Look-ups in named tables: a row name and a column name give one cell, copied from the table.

Kir.tsv
	Dolume	Zak	Ret	Rorakef	Vegepop	Vodatun	Tepug	Binep	Rara
Ros	55	59	48	57	56	41	48	45	58
Komimuk	62	54	39	57	59	44	46	40	58
Kag	59	56	41	57	61	44	46	40	59
Fabo	69	70	31	73	68	26	34	26	73
Kab	52	52	49	51	52	48	52	48	53
Vuv	70	72	28	78	79	22	34	20	80
Luvur	74	64	24	74	84	31	35	19	78
Totim	56	63	45	62	57	37	46	42	59
Vemog	83	65	14	76	73	26	29	16	79
Lomu	55	59	46	60	59	41	46	43	59

Rara of Totim: 59
Ret of Vuv: 28
Vodatun of Kab: 48
Rara of Luvur: 78
Tepug of Kab: 52
Binep of Kab: 48

Momipuz
fields: Nekegu, Nufas, Memipif, Fik, Zav, Nenu, Mab
Kimefo: [-1424, 2565, -1643, -4782, 1599, 389, 1245]
Bureki: [6053, -2531, 2034, 657, -5576, 2296, 2876]
Tabazim: [-944, 3780, -3470, -8499, 1809, 165, 2515]
Tarep: [-1553, 3705, -3031, -8194, 1617, 155, 2697]
Zirop: [2489, -665, 672, 355, -1192, 1048, 445]
Lotub: [-17, 1281, -231, 345, 1792, 214, -517]
Nazoz: [1727, -3309, 3155, 7116, -1316, 728, -512]
Ges: [3821, -1491, 1427, 765, -3649, 1825, 2098]
Lozeg: [-558, 1441, -315, -242, 1604, 355, -326]
Dobeni: [-22, -440, -1513, -3907, 1505, 1087, 2428]
Vobala: [288, -1341, -1776, -5547, 2336, 1501, 3774]
Vodoket: [406, -2178, -4559, -9140, 3255, 1806, 5657]

What is the Fik of Vodoket in Momipuz? -9140
What is the Nenu of Zirop in Momipuz? 1048
What is the Nekegu of Tarep in Momipuz? -1553
What is the Nenu of Nazoz in Momipuz? 728
What is the Mab of Vobala in Momipuz? 3774
What is the Memipif of Tabazim in Momipuz? -3470
What is the Mab of Bureki in Momipuz? 2876
What is the Nenu of Dobeni in Momipuz? 1087
What is the Nekegu of Vobala in Momipuz? 288
What is the Zav of Zirop in Momipuz? -1192
Which row has the largest Memipif? Nazoz

Table Dol
cols = Manebap, Figute, Zag, Lirig
Dati: [0.01, 0.51, 0.03, 0.07]
Monogu: [-0.62, -0.45, -0.46, 0.20]
Vudefar: [-0.58, -0.19, -0.51, 0.38]
Nanemu: [-0.60, -0.18, -0.47, 0.43]
Gez: [0.01, -0.50, 0.05, -0.81]
Fezuso: [-0.02, 0.49, -0.01, 0.09]
Tapati: [0.05, -0.55, 0.02, -0.81]
Bitota: [-0.67, -0.53, -0.52, 0.23]
Ribe: [-0.19, -0.69, -0.12, -0.69]
Pulipe: [0.04, 0.50, 0.02, 0.06]

Figute of Bitota is -0.53
Zag of Fezuso is -0.01
Figute of Pulipe is 0.50
Manebap of Pulipe is 0.04
Zag of Pulipe is 0.02
Figute of Vudefar is -0.19
Lirig of Bitota is 0.23
Lirig of Dati is 0.07
Figute of Tapati is -0.55
Lirig of Pulipe is 0.06
Figute of Nanemu is -0.18
Zag of Vudefar is -0.51
Figute of Gez is -0.50
Lirig of Tapati is -0.81
Manebap of Ribe is -0.19

Mip:
fields: Kabet, Zol, Derogan, Tudula, Dev, Zaf, Fodusem
Farulon: [107, 103, 124, 102, 102, 129, 109]
Lav: [114, 103, 115, 95, 123, 105, 102]
Filami: [61, 57, 65, 91, 144, 86, 212]
Motima: [97, 95, 107, 95, 128, 90, 152]
Disuvun: [119, 113, 118, 103, 102, 116, 122]
Pav: [84, 57, 87, 100, 139, 97, 184]
Sifaki: [93, 204, 93, 161, 65, 109, 49]
Rig: [137, 103, 115, 72, 128, 123, 107]
Sararum: [86, 144, 108, 112, 83, 112, 101]
Mena: [90, 155, 112, 118, 85, 94, 79]
Vus: [96, 131, 103, 134, 84, 136, 78]
Bezogo: [94, 105, 90, 99, 107, 87, 125]
Lup: [159, 119, 102, 81, 162, 87, 117]
Kagoso: [109, 128, 106, 115, 149, 122, 104]

What is the Tudula of Lup in Mip? 81
What is the Derogan of Mena in Mip? 112
What is the Derogan of Kagoso in Mip? 106
What is the Zol of Rig in Mip? 103
What is the Zaf of Lav in Mip? 105
What is the Fodusem of Bezogo in Mip? 125
What is the Dev of Disuvun in Mip? 102
What is the Zol of Lup in Mip? 119
What is the Fodusem of Mena in Mip? 79
What is the Zol of Vus in Mip? 131
What is the Zaf of Rig in Mip? 123
Row with the largest Tudula: Sifaki

